In the data rows, zero lies at 4.5, halfway between 4 and 5.
Each row below has a hidden score, from 0 to 30, with 15 about the middle. What is it? The score is a weighted sum of the row's numbers plus the product of two more (or one squared), each taken from its middle value.
6:4:4:4:4:3:4:4:1:3:6:0:5:6:3:3:6 >> 12
4:3:3:3:4:6:3:4:3:5:4:4:5:5:2:4:2 >> 15
6:3:4:3:3:8:3:3:6:5:5:4:4:4:4:6:5 >> 25
3:3:3:4:4:4:2:4:5:3:5:3:4:6:2:5:5 >> 15
4:6:4:6:7:5:7:7:4:7:4:3:6:4:6:8:3 >> 20
4:1:6:4:4:3:4:2:2:5:5:4:3:3:5:3:5 >> 7
4:4:3:4:6:5:3:3:5:4:7:4:5:4:5:4:4 >> 13
1:3:4:3:5:3:4:2:1:4:6:5:6:3:4:4:3 >> 15
3:5:7:8:3:4:5:5:5:4:2:5:6:3:5:5:0 >> 18
3:5:4:5:4:5:8:5:5:6:4:9:5:3:6:4:2 >> 14
3:6:4:4:5:5:4:5:7:6:6:4:6:7:7:6:3 >> 8
6:2:1:5:6:8:5:6:5:4:5:3:6:4:4:2:4 >> 29
2:4:9:5:9:2:4:3:7:7:5:6:3:7:8:5:0 >> 15
6:6:8:5:2:5:6:5:4:3:6:5:6:4:7:4:3 >> 13
4:4:5:4:2:3:6:3:2:4:4:5:4:2:4:3:6 >> 10
4:5:5:4:5:6:3:5:4:3:3:4:4:5:9:5:4 >> 19
3:8:4:7:8:4:7:5:4:5:4:7:7:5:3:4:5 >> 22
5:2:2:7:5:4:3:6:5:1:3:2:6:3:4:3:5 >> 26
5:4:6:5:3:4:3:5:5:5:4:6:5:5:3:5:3 >> 13
5:4:3:5:5:6:2:4:5:3:3:5:4:4:8:3:3 >> 15
3:4:7:3:3:5:3:5:3:3:3:3:3:3:5:5:5 >> 13
9:6:9:6:9:7:6:8:8:7:6:8:9:9:9:8:6 >> 18
5:4:5:4:4:7:7:5:5:5:7:7:3:5:3:5:4 >> 22
5:6:3:4:7:4:3:3:4:2:4:3:5:3:4:2:6 >> 18
3:3:4:3:3:5:2:4:3:5:4:2:2:3:3:4:6 >> 10
4:3:2:2:5:6:4:5:4:5:6:6:3:4:1:3:4 >> 17
2:4:2:9:5:4:6:6:3:4:4:3:3:3:4:4:4 >> 22
5:3:3:4:2:5:4:2:6:5:4:5:4:6:1:3:3 >> 17
3:4:4:3:4:3:5:3:3:6:3:6:4:6:4:4:5 >> 13
1:4:4:5:6:5:4:2:5:6:6:4:7:5:4:6:4 >> 17
5:5:5:4:4:6:4:6:3:4:5:3:2:4:7:4:2 >> 11
4:3:4:3:3:6:2:2:6:2:4:2:5:3:7:3:2 >> 15
5:3:3:2:5:4:4:5:3:3:5:4:3:5:4:5:5 >> 15
6:6:3:4:4:4:4:2:5:4:4:4:6:4:5:4:3 >> 14
5:3:5:4:4:6:5:5:5:3:4:1:6:7:1:3:6 >> 23
3:7:5:4:5:2:2:2:3:2:2:4:3:3:4:3:6 >> 19
4:3:5:3:6:4:6:2:5:3:5:1:4:3:4:4:5 >> 21
9:9:9:8:8:9:5:6:9:9:9:8:9:7:6:7:8 >> 13
3:8:7:8:9:4:4:6:4:8:4:5:6:6:6:6:4 >> 17
5:5:5:7:4:5:9:9:7:9:8:8:8:6:8:7:6 >> 19
4:3:6:4:4:2:6:5:3:2:3:2:2:4:6:5:4 >> 24
5:5:6:3:1:3:4:2:5:4:4:6:5:4:4:4:4 >> 10
5:3:5:3:5:3:3:5:4:5:4:4:4:4:4:4:5 >> 12
5:5:5:6:3:4:6:7:4:4:4:5:4:4:4:5:7 >> 18
6:3:3:5:3:2:5:6:5:4:4:5:4:6:5:4:4 >> 11
2:4:5:4:3:5:6:6:4:4:3:4:4:2:3:5:6 >> 20
4:4:4:5:6:5:5:4:2:4:3:4:3:3:4:6:3 >> 16
4:3:3:2:4:4:2:2:3:3:5:4:5:4:3:2:6 >> 12
4:7:4:3:3:6:6:6:3:4:4:4:7:5:5:4:2 >> 17
4:4:5:7:5:3:7:7:7:5:3:4:6:4:1:6:4 >> 25
4:4:5:6:1:4:3:8:5:3:3:4:4:4:4:2:5 >> 16
2:3:3:1:3:4:6:5:5:2:5:4:5:3:2:4:3 >> 15
4:8:6:5:5:4:6:3:8:8:9:2:9:8:6:4:6 >> 13
4:3:7:6:6:6:4:2:4:3:4:2:5:5:4:4:5 >> 14
4:5:4:7:5:4:5:5:3:6:4:6:4:3:3:4:4 >> 12
4:5:3:4:4:5:5:3:3:7:6:5:2:5:3:4:4 >> 8
3:3:2:4:3:4:3:2:2:3:3:6:5:6:4:2:2 >> 11
4:1:3:3:3:3:5:3:3:3:4:6:3:5:4:4:3 >> 12
4:2:4:1:2:2:4:3:4:4:5:3:4:3:3:3:5 >> 11
5:6:5:5:4:3:9:8:6:8:4:6:5:6:4:6:6 >> 17
4:7:6:7:5:3:3:4:5:5:4:6:5:7:3:3:8 >> 12
6:3:3:7:4:4:6:5:5:6:5:4:6:4:4:4:7 >> 19
4:2:5:5:3:4:6:4:3:3:3:3:3:4:3:3:3 >> 18
5:6:4:6:2:6:4:4:7:4:7:8:7:5:3:3:4 >> 22
5:5:4:8:3:3:9:4:4:6:4:6:3:3:3:4:2 >> 15
3:4:6:4:4:5:1:4:4:3:2:5:3:2:5:4:4 >> 13
5:4:3:6:3:5:6:5:4:9:3:9:3:7:5:4:2 >> 9
4:5:3:7:5:5:8:5:5:8:4:5:2:5:6:4:1 >> 10
3:6:5:4:4:4:4:3:5:4:4:3:6:7:5:4:1 >> 13
4:2:9:4:6:3:6:4:5:1:4:5:5:5:2:6:3 >> 23
4:5:4:6:3:3:6:6:6:4:4:4:4:5:4:6:5 >> 18
3:4:4:3:1:2:4:4:4:6:4:6:6:2:3:4:4 >> 9
4:4:6:3:4:3:3:4:5:2:3:3:4:4:2:4:6 >> 18
5:3:5:5:0:2:5:5:3:3:5:4:5:4:5:4:9 >> 14
7:6:3:5:4:5:5:5:5:4:5:5:4:4:3:7:2 >> 21
3:6:6:4:6:3:3:5:4:3:5:3:2:3:4:5:4 >> 16
4:4:7:5:4:2:6:4:3:6:3:5:3:7:3:4:4 >> 13
5:5:5:5:6:2:5:6:5:7:5:5:6:5:6:8:6 >> 15
4:5:4:4:3:3:1:4:3:5:4:5:7:8:4:5:7 >> 11
6:4:5:3:5:5:6:6:1:5:4:6:2:4:6:6:2 >> 10
4:5:7:6:6:3:5:2:5:4:5:1:5:5:6:4:5 >> 22
4:5:5:6:7:4:4:5:2:2:5:3:6:5:4:3:4 >> 21
4:5:5:5:4:6:7:4:4:6:5:6:5:4:5:3:5 >> 14
3:6:3:5:3:4:5:2:5:4:5:2:5:4:4:4:5 >> 17
2:3:3:3:4:1:4:1:4:5:4:4:3:4:3:5:5 >> 12
6:8:5:5:4:5:4:6:6:8:8:6:6:6:7:8:3 >> 8
5:6:5:3:5:6:4:5:6:5:3:6:5:5:4:4:1 >> 13
6:4:5:3:3:4:3:7:2:3:3:3:7:4:4:4:5 >> 13
5:2:3:5:4:5:5:3:2:4:5:3:3:4:4:3:4 >> 14
6:6:5:6:3:4:4:6:3:9:2:7:3:5:4:7:3 >> 6
4:4:2:4:3:6:3:3:3:4:6:4:4:4:5:2:5 >> 13
5:3:4:1:4:4:2:6:4:2:5:3:5:4:5:4:4 >> 14
5:4:6:3:8:7:1:4:4:2:3:4:3:3:4:5:8 >> 8
3:0:3:5:2:5:4:3:3:3:4:3:2:3:2:3:6 >> 19
5:1:3:4:4:4:3:4:5:5:1:5:5:4:6:5:3 >> 16
4:3:5:2:2:5:6:2:5:5:4:4:3:5:3:5:5 >> 15
6:3:4:4:7:2:2:4:6:6:3:2:3:4:5:5:4 >> 12
5:4:4:4:3:5:2:4:5:4:4:3:4:3:5:3:5 >> 13
5:7:4:7:4:3:8:5:6:5:5:7:4:4:7:5:2 >> 10
6:7:6:8:4:5:5:5:6:4:3:6:4:3:5:3:5 >> 15
2:5:9:6:7:5:3:7:6:3:3:7:5:9:7:4:1 >> 20
6:4:5:3:4:4:0:6:4:6:5:3:6:4:5:4:9 >> 3
6:2:6:4:4:4:4:6:8:6:5:4:5:3:3:5:2 >> 16
3:3:3:2:3:3:3:3:3:4:4:3:4:5:5:5:3 >> 11
4:4:6:3:4:4:4:4:5:4:4:4:4:6:3:4:4 >> 14
4:4:4:4:4:3:3:4:2:3:5:4:4:5:4:3:5 >> 13
4:5:3:4:6:4:5:3:4:4:6:4:5:6:5:3:4 >> 15
3:4:1:2:3:6:5:2:2:4:5:3:3:3:2:2:4 >> 15
2:2:5:2:6:3:4:3:3:2:3:5:3:3:5:3:4 >> 22
4:2:3:4:3:4:5:4:4:5:5:6:7:3:2:5:5 >> 21
2:5:6:4:3:4:5:4:5:4:6:5:0:6:1:5:5 >> 10
7:2:2:2:3:6:3:5:6:4:7:7:3:4:6:5:7 >> 22
6:6:0:5:4:5:4:4:3:5:5:5:3:4:6:5:5 >> 14
3:5:3:3:6:5:5:3:6:4:2:6:5:5:4:5:3 >> 18
9:8:4:5:4:9:4:4:6:5:9:5:6:4:5:5:3 >> 28
6:4:4:5:4:7:2:5:5:5:9:6:6:6:4:5:6 >> 21
5:7:7:5:6:3:5:4:5:2:5:6:5:7:5:4:4 >> 18
4:5:4:5:6:5:4:3:7:4:3:6:5:5:8:7:5 >> 19
7:5:7:6:7:8:4:4:4:5:7:4:6:4:8:5:6 >> 3
3:4:6:7:5:5:3:4:1:6:5:5:5:7:6:4:3 >> 10
6:6:5:5:6:7:6:4:5:4:7:3:6:6:5:4:6 >> 18
5:3:3:2:2:3:1:1:5:4:5:4:4:6:5:4:6 >> 7
1:6:4:2:5:4:3:5:7:5:4:6:5:5:6:4:6 >> 13
5:1:4:4:3:1:7:4:4:5:6:4:3:4:5:4:3 >> 9
2:5:5:4:3:4:3:7:3:5:5:3:5:4:3:6:4 >> 14
3:9:5:6:5:3:8:8:9:4:3:8:5:7:6:7:3 >> 7
9:8:6:5:5:8:6:5:9:8:9:4:9:4:4:5:4 >> 27
3:4:6:7:6:6:7:6:6:6:3:2:5:6:5:6:9 >> 23
5:4:7:9:3:2:4:8:6:5:4:4:3:6:4:5:9 >> 16
7:4:4:6:4:7:4:6:7:3:4:4:1:6:4:2:3 >> 19
5:5:7:6:5:4:7:5:6:6:7:4:7:5:5:3:6 >> 15
2:3:5:5:7:5:7:5:3:3:5:2:6:5:4:3:5 >> 28
6:9:6:6:7:4:6:4:7:6:7:7:9:7:5:6:6 >> 16
6:5:7:5:7:7:6:5:3:6:5:6:7:5:3:5:6 >> 3
5:5:4:5:7:4:5:5:4:6:6:7:4:2:7:6:9 >> 11
2:7:8:6:6:3:4:5:5:6:2:6:2:6:6:6:6 >> 20
1:4:5:6:4:4:3:5:2:2:3:5:3:5:4:5:1 >> 16
9:7:6:6:4:9:6:5:6:6:8:3:8:7:4:6:3 >> 28
5:4:6:6:6:5:3:6:1:4:4:2:2:2:5:5:5 >> 5
9:9:9:9:6:7:6:7:8:9:9:6:9:9:7:8:5 >> 15
8:5:3:4:0:6:3:6:5:5:3:3:2:4:4:4:9 >> 17
3:4:7:3:5:4:7:3:5:5:4:4:5:6:4:5:6 >> 19
3:3:4:7:4:6:6:5:4:3:3:4:5:4:3:7:6 >> 27
5:3:6:4:5:4:5:3:5:4:2:4:6:7:6:6:4 >> 20
5:4:5:2:4:3:0:2:4:3:2:5:6:3:5:1:4 >> 10
5:3:5:5:3:5:4:6:2:6:1:3:4:3:3:5:4 >> 9
4:3:4:3:3:2:6:3:4:3:3:3:7:4:5:4:9 >> 23
5:5:4:6:5:5:2:5:4:4:3:3:5:2:3:6:7 >> 12
6:4:3:4:3:4:3:3:5:4:5:2:5:5:6:2:6 >> 13
5:7:4:6:5:4:4:5:5:4:5:4:4:4:5:7:5 >> 16
7:6:5:5:6:6:6:5:6:6:4:5:4:7:6:9:2 >> 18
4:4:5:6:4:4:4:8:4:5:2:6:5:7:5:5:3 >> 16
6:4:5:3:5:3:3:4:6:4:4:4:4:4:2:3:9 >> 13
4:5:6:6:4:3:6:8:4:8:2:6:3:3:6:5:2 >> 11
4:6:4:7:3:4:7:4:2:5:4:2:4:3:3:5:5 >> 13
4:6:5:5:6:4:3:3:4:2:5:5:4:4:4:7:5 >> 17
3:5:5:6:4:6:5:4:2:5:4:3:1:4:4:5:4 >> 11
4:7:5:4:4:4:3:5:3:4:5:4:3:6:3:2:3 >> 9
5:4:7:5:4:6:5:8:3:4:2:2:3:3:5:7:3 >> 16
7:5:3:5:4:5:5:4:5:2:3:4:4:3:6:6:5 >> 22
6:6:3:5:4:7:4:3:5:6:3:2:5:5:3:6:7 >> 17
2:3:9:5:9:2:3:3:3:5:3:3:6:6:2:5:2 >> 24
4:4:3:1:3:5:3:5:2:3:7:2:3:4:5:6:3 >> 10
3:2:2:5:4:7:4:6:2:5:3:3:5:2:3:5:6 >> 19
6:8:4:5:5:4:6:5:6:6:5:4:5:9:5:6:6 >> 15
5:6:5:4:5:4:5:3:4:4:3:5:4:5:1:3:4 >> 13
5:4:4:7:7:5:5:6:5:5:7:5:6:6:3:4:6 >> 20
6:4:4:4:4:6:3:4:4:2:2:4:4:5:3:2:6 >> 17
1:4:6:4:3:2:4:5:6:4:5:5:4:5:4:3:2 >> 5
4:3:5:6:6:5:5:5:5:6:5:5:3:3:4:6:2 >> 15
4:4:4:5:3:5:3:3:3:4:4:6:4:2:2:4:5 >> 13
4:7:6:6:5:5:6:6:7:8:3:8:6:5:6:8:3 >> 16
5:7:4:6:5:6:3:6:4:5:1:5:4:4:3:5:4 >> 15
5:6:6:6:3:6:7:4:3:3:6:4:3:3:4:4:8 >> 9
